In the data rows, 128 means zero.
Here are some numbered points:
   95    5   62  124   29  229  168  105   97   74  118  219 0
  173  136  139  141  132   87  123  111   97  173  144  162 1
  105  190  119  114  102  187   86  162  134  110   96   75 2
  139  139  112  117  113   81  134  142  126   85   95  148 3
  119  114  142  177  114   77  132  121  109  129  146  132 4
   42  130  166  155  100  218   73  130  151  190  229    0 5
  101  180  127  140  133  165  127  105  155  170  196   55 6
   81  177  117   75   80  111  103  166  129  146   42  180 7
   31  198  110  115  162   72  100  116  115   62  131  136 8
  112  172  104   81  117  255  158  140  103  123  167   74 9
  210   90   89  159  135    0   84  110  140   93   64  188 10
  184  204  171  180  162  192  168  119  127  163   99  168 11
  116   84   49   66   83  255  166   80    9  182  120  175 12
  111  121  165  123  101  159  120  176  127  120  107  153 13
Which five points above are nearest to each new point? Their numbers follow each, nearest first.
  167  185  179  145  166  195  138  107   99  169  174   74 6 11 9 1 2
  158  169   74   83  134  154  118  135  110  177   76  173 7 1 3 13 2
   36  124  207  139   59  224   59  111  112  218  202    0 5 6 9 2 13
   63  116   82  147  144  239  194  177   92   80  133  186 13 9 0 2 3
  126  129  126   88  176    5  115   71  198  147  101  136 3 1 10 4 8
   77  126  137  171  151   73  142   92   90  115  158  101 4 1 8 3 6
  154  125  137   85  175   12  121   90  193  129  112  162 3 10 1 4 8
  189  115  104  213  124  108  110  148  159   98  138  142 4 3 1 13 10
  218  113  133  106  158   96  134  179  154   63  108  164 3 13 10 1 4
  178  165  130  134  195  126  153  150  164   91  118  155 3 11 1 13 4
  172   83  171  197   78  107   80  152  170  106   67  186 13 3 4 10 1
  135  146  102   74  117  116   85   96  169  115  108   53 2 3 6 13 4
   66  126   43   61  160  141  159  140  170  125  166  120 6 3 9 8 13
  110  171  129  128  132  191  181  197  100  171  183  122 9 13 6 2 11
  177   90  188  208  181  200  139  100  174   96   79  165 11 13 4 1 3
  190  163   33   82   60  159  120  180  199  140  143  160 3 2 13 7 1
   80  137   91  116  135  165  211  170  118  117  170  148 13 9 3 4 6
  116  109  166  108  110   75  127  102   59  102   62  157 3 4 1 13 7
   80  116  156  134   65   82  100  160   86  130   33  180 7 13 3 4 1
  126  139  124  154  125  110  131  177  142  100  198   82 4 6 3 13 2
  123   60  112  138  121   45   85  118  143   58  115  109 3 4 10 13 1
  197  161  174  154  168  156  153  114  116  177  112  201 11 1 13 4 3
  124  141  127  124  145  139  151  116   69  124  165  100 4 1 6 3 13
  135  160  121   80  178   21  113   84  176  116  111  115 3 8 1 4 10
